Each row is where one point has got to under a steady rotation. How many steps took it there?
The counts run from 0 to 642.
[-40 -21  -9  -7  31  11  -8 -12 -13  -1  -7 -16  29   9 -23   8  11   6
 -10 -10  -3   2   5   3   1  13 -30  15 -44   6  -6  29  10  17 -15 -25
 -15  27]
321
[-48   6 -27 -12  10  -3  -1 -16 -15 -10   4 -22  35  -5   7   8  29  -8
   2 -23   1  -2   4  -3 -24   9 -29   2   0  16 -33  34  12 -10   8 -21
  -9  -3]
440
[-44  -7 -20  18  26 -18 -11 -25   1   7  -3 -11  35  -7   3   5  12   6
 -20  -6 -20 -22  -3 -15  11  12 -31  15 -29   9 -10   7  -9  -8 -26 -17
  15  15]
16
[-52 -21  -1  -7  12   0   1 -30  -1  15  -1 -26  10   4 -14  21  16   8
 -15 -14 -13 -27 -13 -22  14   2 -36 -12   2  -3 -16  26  -2 -28   2 -18
  -2 -20]
558
[-55 -15 -16   3  -3   9   8  -9  -4   8  16  -4  33 -14  -8   4   3 -13
  10 -10  -8 -31  -5 -17  11  24 -28   6 -16  10 -54  13  -5  -1   9   4
  -7  17]
260
[-57  -6  15  11  35  10 -22 -13   4   3 -11   0  10  11   5   9   6  -4
 -16 -21  -2 -30   7 -33  32   3 -20  23 -18   6 -12   7  -4  -9 -15  -2
  -6  -6]
486
[-43  -9 -15  12   7   5  19 -24   7  -8   7   4  31 -10   4  21  20 -20
   7  -8 -27 -14  17  -2  11  35 -32  24  -8   5 -17  36  -5  16  10   7
   9  -4]
636
[-43   6 -20   6  16 -12 -11 -44  18 -10   7   8  36  -1  12  11  19  -9
   3 -13 -26   4  -3  -4   9  14 -31  12  -9   5 -16  34   1  -2  19 -16
  -7 -16]
184
[-44 -14  -6 -16  11  16   5 -31  15  -7  12   4  11   7 -11   8  20 -20
  20 -22   2  -6  -5 -14   2  17 -32   3  -7  16 -44  42   6  21   3   4
  -9   2]
347
[-44  -6 -16  -6   0  14   7 -14  -7  -2  18  -6  28  -6  -3  20  14  -8
   9   4 -21 -16   1   4  -7  40 -33   1 -17   0 -18  37  -6  -5  30 -19
  -9  19]
534
[-37   0 -24 -10  21 -10  -2 -37  -1  11 -18 -12  33  -5  -6  18  25  14
   6  -4 -18 -13 -21   1   7  12 -34 -19 -17  -3 -18  27   4 -18  -2 -24
  -8  -9]
1
[-37  -2 -10   0  24  22   4  -1  19 -19  12   3  11  13   1   1  18  -8
  -2  -5  -8 -24  24 -16  -8  18 -36  22 -16  24 -31  31   0  18  -3  -5
  -3  30]
54
[-41 -31 -12   6   9   9   2 -35   5  -4  19 -10  21  -8 -14  22   4  23
 -12  -2 -13 -16 -10 -17  26   8 -35  -4 -18  21 -12  32  -4 -11   8 -22
   5   0]
565
[-64  -4 -17  -4  13   7  -2   2  -6 -13  12 -19  42 -11   6   5  19 -19
   2 -24  -3 -28  12 -18   5  -4 -25  18   5   9 -39  17   6  -3   2   9
   0  -6]
442
[-31 -14 -14 -10  13   7  28 -18 -16   7 -18 -26  31   5 -11  27  25 -10
   9  -9 -13  -3  20  10   0  34 -34   7 -17  -2 -18  38  15   2  -8  -9
  -5  -2]
351
[-34  -4   4 -13  20  18  -1  -8   2   8  -4  -7   4  26 -12  -9  -1   4
   5 -19   9 -13   2 -18  10  19 -34   8 -33  15 -40  20   6 -14   8 -29
 -37  13]
508
[-57  -9 -27   0  16  -2 -19 -25  13  -4   5 -11  10  -2  -3  15  22  25
 -23 -12  -5  -8 -21 -28   0  -1 -28  -1 -17  14 -10  31 -12  -6 -15 -19
  -4  -6]
572
[-52  15 -16 -17  16  20   6  15  10   3 -17  -1  17  -1 -11  15  24  -5
  13   0 -13 -43  -4  -4   5  17 -26   0  -5 -17 -30  28   0   5  14   7
 -20  -6]
531
[-70   9 -19 -13  21   4 -13  12   6  -9  -2   0  29  -7  -9  -6  17 -12
  10 -25  -1 -16  -3   0  -3  -4 -19  18 -12  -1 -25  27   7  22  18  -5
 -25  -3]
429
[-51 -21  -1  -8  12   6   2 -18  -1  12  -6 -25  19  -1 -16  21  11  10
 -14  -6 -19 -35  -7 -19  26   1 -32  -7  -6 -12 -12  17   3 -31   6 -14
  -6 -22]
282
[-45  -4  -4 -22  15  14  11 -12  10  -4 -18 -20  13  16  -8  22  26 -11
  13 -16  -9 -14   7 -13  12   7 -30   5   7 -10 -32  37  13   0   8   7
 -16 -35]
632
[-44  -6  -7 -13  13  30  -6  -8  -7  -4  12   6  15   0  -6   8  15  -6
  19 -15  13 -21  -6 -11   3  28 -27  -2 -16  24 -42  37   0   6  14  -4
 -18  24]
522
[-39   1 -10  -2  14  -5  28  -2  -2  21 -20 -19  31  -2 -14  -3   2  -7
  12  -4 -18 -40   2  -2  11  21 -37  -1 -20 -14 -46   7   5 -13   1  -7
 -11   3]
262
[-53  -9   0 -13  23  28  -8  -1  -6 -11   9 -20  29   9 -11  17  18 -26
  13 -10  -7 -13  -2   1   3  24 -23  10 -22   2 -12  43   5  17   7  10
  -7   7]
65
[-48  12  -8  -8  31  21 -11   8   8  -2 -22   2  -2  23   1  10  23  21
 -18 -12   7 -23  13 -29  10   7 -26  19 -12   2 -28  22   2 -11  -6 -19
 -30  -1]
500
[-63  -4  -7 -23  15   5  -6  -7 -11  -2   4 -12   6   1 -11   4  17  -5
   0 -33  10  -7   8  -9 -13  -6 -23   7  -3  -1 -28  32  15  -4  15 -32
 -33  -8]
427
[-42 -25   4   7  26   3 -12 -32  16   1  21  -7   9   9 -13  -6  -6   2
 -15 -18  -6 -22 -12 -28  15  -3 -36   7 -33  27 -16  17  -3  -3  -4 -25
   1  14]
303
[-26 -20   2 -11  25  28  22   3   3  -7  -3 -22  20  22 -18   3   6   0
   2  -6  -1 -25  25 -11   9  14 -32  15 -21  16 -40  25  17   3  -6  -6
 -15  19]
56
[-49 -10 -18   6  12  14   9  -8  -3  -6   1 -40  32   9  -4  15   8 -10
   7 -13 -16  -4 -18  -7  25  24 -25   6 -25   4  -1  36 -14  -8  13   3
   5 -25]
371
[-41   6 -13  -3  24  13 -19 -21  11 -13 -12 -29  31  22   5   9  13   9
  -4 -15  -6  -1 -11 -23  30   3 -24   3 -14  10 -15  29   1 -24   6  -7
 -13 -37]
195
[-32 -22 -11   3   6   8   8 -35  -2   1   0 -14  42   4 -10  13   0  11
  -2  -8 -15  -2   9 -16  38   6 -33   3 -19  11 -36  16  14 -22  14 -13
 -11 -13]
464
[-43  -6 -19  -5  21  -9   5 -37   4  12 -18 -10  10   4  -9   6  17   4
  12 -24  -7  -2 -34  -1  24  27 -34  -8 -32   8  -7  36 -10   5  -9 -17
  -2 -16]
102
[-45  -8 -10  15  26 -16  -4 -21   6   8 -10 -11  23  -3   7   9  13  10
 -30  -8 -21 -37  11 -26   4   4 -39  15 -17   5 -15   4  -4 -15 -27 -17
  11   3]
17
[-57  -6  -5   2  12  -5   0 -18   3   9  14 -22  30  -1  -6   4   1 -23
   8  -6 -31 -28 -20  -2   4  27 -34  -2 -25 -10 -10  25 -11 -12  21  -7
   0  -3]
547
[-54  -8 -11  16  15   2   7 -14   2   1   7 -23  31   2   5  10   8 -18
  10 -14 -26 -10 -12  -5  23  34 -26  14 -27   5   5  33 -18   2  10   1
  12 -15]
372
[-49 -11   0 -14   3  11  10  -8 -28  14  -4 -16  13   0  -8  22  20  -3
  -8 -12  -3 -22  18  -7 -12  26 -32   2  -5  -8 -32  24   8 -25   9 -30
 -21   9]
251
[-52  -9 -10  10  17 -15  -5 -34 -18   6   1  -6  43 -18  10  22  25 -20
  -3 -21 -14 -18  14  -8   3  15 -28  11  -2   4 -25  16   7  -5  -8  -7
  10   0]
454
